Rotation paths and how fast each direction turns (deg/step)
Each turn is a multiple of 5 degrees from 10 to 175, or 0.
Rotation 1:
[-10  23 -11 -31  -7  29 -20  11  10  31  -1 -15 -29   2  -1  32 -29  14
  -1  -4  24  19]
[-14   7  -5 -11   6  36 -19   1   9  31   9 -21 -10 -10   4  38 -22   7
  12 -36   5  30]
[-15  13   8 -29  12  34 -26  22  20  42  -8 -15 -17 -18 -16  25  -9   4
   9 -13   9   5]
[-36  15  -9 -23   8  22 -15  22  19  23  10   9 -21  -3 -10  30 -28  14
  15 -19   9  26]
[  4  15  -8 -33   0  26 -30  16   9  29  -7 -13 -23   2   3  28 -26   7
   8 -17  28  26]
[-24  16  -6 -13   0  39 -14  -2  11  37  11 -25 -15 -10  -1  38 -23  12
   1 -19   4  20]
[-13   4   7 -23  18  31 -30  24  17  37  -5  -9 -11 -16 -11  26 -10   1
  21 -31   6  18]
[-33  23  -8 -30   3  26 -17  23  22  31   5   3 -27  -5 -14  28 -25  16
   6  -3  13  14]
[ -6  11 -12 -22   4  24 -24  12   7  21   2  -5 -19   3   5  33 -32   8
  15 -30  22  38]
[-11  17  -2 -23  -2  39 -21   3  11  42   0 -31 -19 -10  -2  34 -18   9
  -2 -10  12  11]
Speeds:
[ -8  -5  -4  10   4  -2   5  -4  -1  -7  10   7   5   0   3   4  -5   1
   7 -15  -7  12]  160
[  1   5  -9  -7  -5  -9   0   5  -2  -9   0  11  -8  11   4  -1 -10   4
   0   6  11   7]  90
[ -7 -11 -12   4   3   4   8   4  -7  -9 -14  -3  -6  -7   8  -5   7   1
  -1   3   0  -1]  0
Rotation 2:
[  9   7 -19   1  -5 -35  22 -29 -24   9 -22  18   2 -12  17  13   6  -4
  -9 -27 -19  17]
[ -9   4 -29 -14 -14 -20  16 -15  -3  13  19  18   0 -25   2  31  37  19
  -5 -10 -16  -3]
[  7   0   2 -24  19  -7  35  -9   1 -16   9 -11 -10  -3 -11  39  17  33
  -3 -11 -20  -7]
[  1  -4  11  -7  32  -3  24   2 -25  -6   9  13  -3 -16   6  34 -20  -1
 -25 -20 -32  10]
[ 10  -2  24   8 -13 -13  -2 -32 -30  13   8  24   2 -25  10  28  -3  15
  -9  -2 -27  19]
[  4  14  -8  14   2 -34  14 -38 -19  13  -9 -11  -2 -12   3  23  22  23
   8 -23  -3  20]
[ -8  11 -27   9  21 -22  16  -7   0  -2  18   1  -5 -22   3  18  32   5
   0 -24 -38 -11]
[ 17   0   8 -30   6 -20  24 -15   1 -19   2  20 -13  -5   0  24  10   9
  -8   0 -48 -14]
[  5  -9  -1 -34   5 -18  33 -17 -25  10  -3  21   0 -10   5  30 -19   3
 -17 -19  -7  17]
[ -2 -10   0   7 -10   6  15 -19 -25  17  25   7  15 -33   4  36   8  31
  -6 -19 -10  13]
Speeds:
[  9 -10  10  -5  -1   3   3  -7  -6   5   2   5   7  -2   1  -7 -18  -7
   5  -6  -3   4]  80
[ -7   3 -12   1  13  -4   7   7  -5   4  -5  -3   0   1   3   0  -7 -11
  -5 -12   8   6]  135
[  4  -4 -14 -17  -8  -2  11   1   9  -2  -2   7   3   2   0  -5   5  -3
   2  -4  -2  -9]  60
Rotation 3:
[ 14 -20  17  25 -15   8 -24  15   0  17  -4  23 -11 -17   2 -32  -5  21
  -6   1 -35 -14]
[  0 -13  11  26 -16  18 -13   6   4  37 -20  -4 -11 -42   9  -5  -2   4
   9 -18  22 -21]
[ -9  -5  -5  36   2 -12 -17  15 -20  43   0 -24  -2 -19   6 -29 -15   3
 -12   3  -3  14]
[  5   8  17  27  14   4   0  16  -1  -4 -21  -9 -14 -14   6 -43 -28   7
 -17 -27  -2 -20]
[ 21  -4  30  34   6  14 -29  -9   2  26  -9  -3  -9  -9  23  -6 -19 -28
 -13   3 -11 -18]
[  0 -21   9  13 -25  14  -8   8 -11  38 -24   7  -4   8  30 -30 -21  18
   3  -3 -15  -8]
[  0  -1  19  24 -16  10 -20  28  13  24  10   7  -6 -45  -2 -26  -6  13
   9  -3 -12 -19]
[  3 -23  -6  45   4   6 -18   2 -21  25 -26  -9 -16 -33   3 -12   3   1
  -9 -17  14  -3]
[-10   6  14  20   4 -11  -3  12  -4  35  -6 -34   1 -10  16 -33 -39  -8
  -7 -13   6  -5]
[ 22   0  18  32  15   7 -16   6  -2   5 -10  10 -13  -5   8 -35 -23   4
 -29  -3 -31 -15]
Speeds:
[ -7   9  -5  -2   1  -2  13   9   0  -1   7   4   6  -1   3 -14  -5   8
  -1   5 -13   2]  120
[  4 -11 -11   3   2   3   3  -3 -12  -6 -13   7  -5   8   0  -5   5  11
  -7  -3  -2   4]  160
Rotation 4:
[  9  -2   7  31 -39  11 -13  35  27   7   4 -16   9   4  30  17   0 -10
  28 -20 -10   4]
[ -1  -6  14  30  -3  27 -19  29  18  -1   4 -15 -11  13  32   2  14 -19
  18 -41 -15   4]
[ 18  24   9  20  -3  37  -5  16   7  -4   2  -9  13   3  29  26  18  -5
  23 -41 -16   4]
[  9   3   0  31 -13  34  19  19   2 -20  -4  -2   6  -2  13  16  21 -30
  14 -30 -36   7]
[ 15  16   5   8 -14  50  19   7  -2 -19  -4 -17  -8   3  26 -12  29 -12
  20 -12 -24  16]
[ 28  16   2  16 -51  28  23  22   7 -14   5 -10  10   0  21  -5  13  -9
  23   2 -24   7]
[ 13  -4   9  23 -36  21   7  35  12  -8  10 -12 -20  19  27 -31  12 -15
  12  -5 -22   6]
[ 28  25  12  18 -28  18  -5  35  13   8  15  -8  -7  21  40 -10   8  12
  14 -18  -7   6]
[ 18   3   3  43 -22   6   4  44   9  10  14   6  -5  17  24  12   3  -7
   3 -34 -22  10]
[ 12  11   1  29   9  31   5  25   2  12   6  -4 -22  17  29   5  21  -3
   7 -39 -16  29]
Speeds:
[  0  -8  -3  -7 -16   2  -2  -3   9   2   8  -8  -3  -2  -5 -10  -2  -1
  11  10   5   2]  55
[-11  -2   4   1   3  -1  -9   0   4   8 -17  -6   1  -3   4  12  -1  -8
   9   6   4   4]  25
Rotation 5:
[ -8  20   7  -2  -5 -11  -3 -14 -11   8 -27   9  -3 -18  -1  57  16  14
 -27  -2  18  10]
[ -6 -15  27 -37  -8 -15  -1 -14 -35   7  20  13   4 -15  21  18   0  11
   9  -1  29   4]
[ 18  -4  -5 -36 -28  -9 -16 -17  -7   6 -20 -13   4 -32  -8  14   7  29
   0  32  -9   8]
[-20  -4  13   7  -2 -18  -4 -11 -20  14 -32   8   4  -6   3  46   1  26
 -26   1  23  12]
[  6  -1  29 -40  -7 -10   0  -7 -28   4  18   8   9 -30  20  30  22  -3
  11  -2  18  -1]
[  6  -5  -6 -34 -26 -13 -11 -31 -10  12 -12  -2  -7 -21 -13   4 -10  38
  -3  27   9  15]
[ -5 -13  11   2  -3 -14 -12   6 -23   4 -30  -4  18  -7  15  54   6  20
 -23  13  10   6]
[-12  13  27 -33 -11 -14   0 -24 -24   8   6  14  -6 -32   5  25  28   3
   9 -14  18   6]
[ 20 -17   4 -33 -19 -14  -6 -18 -16  20   0  -4   7 -20   0   7 -22  35
  -6  34  20   7]
[ -7   2  -3 -13 -14  -8 -20  -1 -18 -10 -34  -2   3  -8   8  57  17  18
 -17  11  -2  10]
Speeds:
[  3   0  -1  -1 -14   7   0   4  -1  -8  -4  -4  11   1 -12   2 -13  11
  -1  -4  -8  -4]  115
[ -1  -9 -11  -2   0   0 -12   0  -2  -8  -8  -2  -4   7   7  -6   3   7
   6  13  -7   6]  110
Rotation 6:
[-19 -15  12   4  12  21 -20  21  -2  -2 -13  -7 -19 -16  25   0 -27  19
  36  22  -8  -8]
[-25 -33  -9  -3   5  25 -18  14   2   1 -11  -6  -1 -16  35   2 -21  14
  30  10  -2  19]
[-14 -16  16 -11  22  25 -13  19  -6   2 -18   6   0 -22  33  -3 -27  23
  27   8   1  -3]
[-27 -26   1  -3  14  23 -20   1   9   1 -10  -2 -22 -20  22  13 -25  19
  33  13  -2   4]
[-19 -27   3 -13  19  25  -8   8   2   2 -16   8  10 -21  37   9 -25  21
  24  -3   6  16]
[-18 -13  18  -5  26  19  -9   3   5  -1 -15  10 -14 -22  25  15 -31  26
  30   8   1 -10]
[-26 -29  -5  -2  15  19  -7  -5  14  -1  -9   5  -5 -14  30  28 -28  19
  28  -1   1  17]
[-11 -13  17  -6  27  15   6   8   3  -3 -17  15   8 -16  36  18 -34  26
  24  -4   2   2]
[-20 -16   8  10  19  10  -1  -3  16  -5  -9   4 -18 -12  24  32 -36  22
  31   9  -6   0]
[-15 -23   1   5  15  10   8   7   9  -6 -12   5  13  -7  40  27 -34  18
  24  -5  -2  19]
Speeds:
[ -8  -3  -8  -2  -3 -15   1  -3  -7   2  -1   9  -1   7  -9 -11 -11  -3
  -8  -4  -1  -6]  0
[  2   3   3   3   7  -6  13 -12   8  -3   0   8   2   2   0  18  -6   3
  -3  -9   2   0]  20
[ -3 -11 -14  -2  -7   2   1  -2   2   1   2  -2  12   3   7   2   3  -5
  -3  -7   2  18]  140
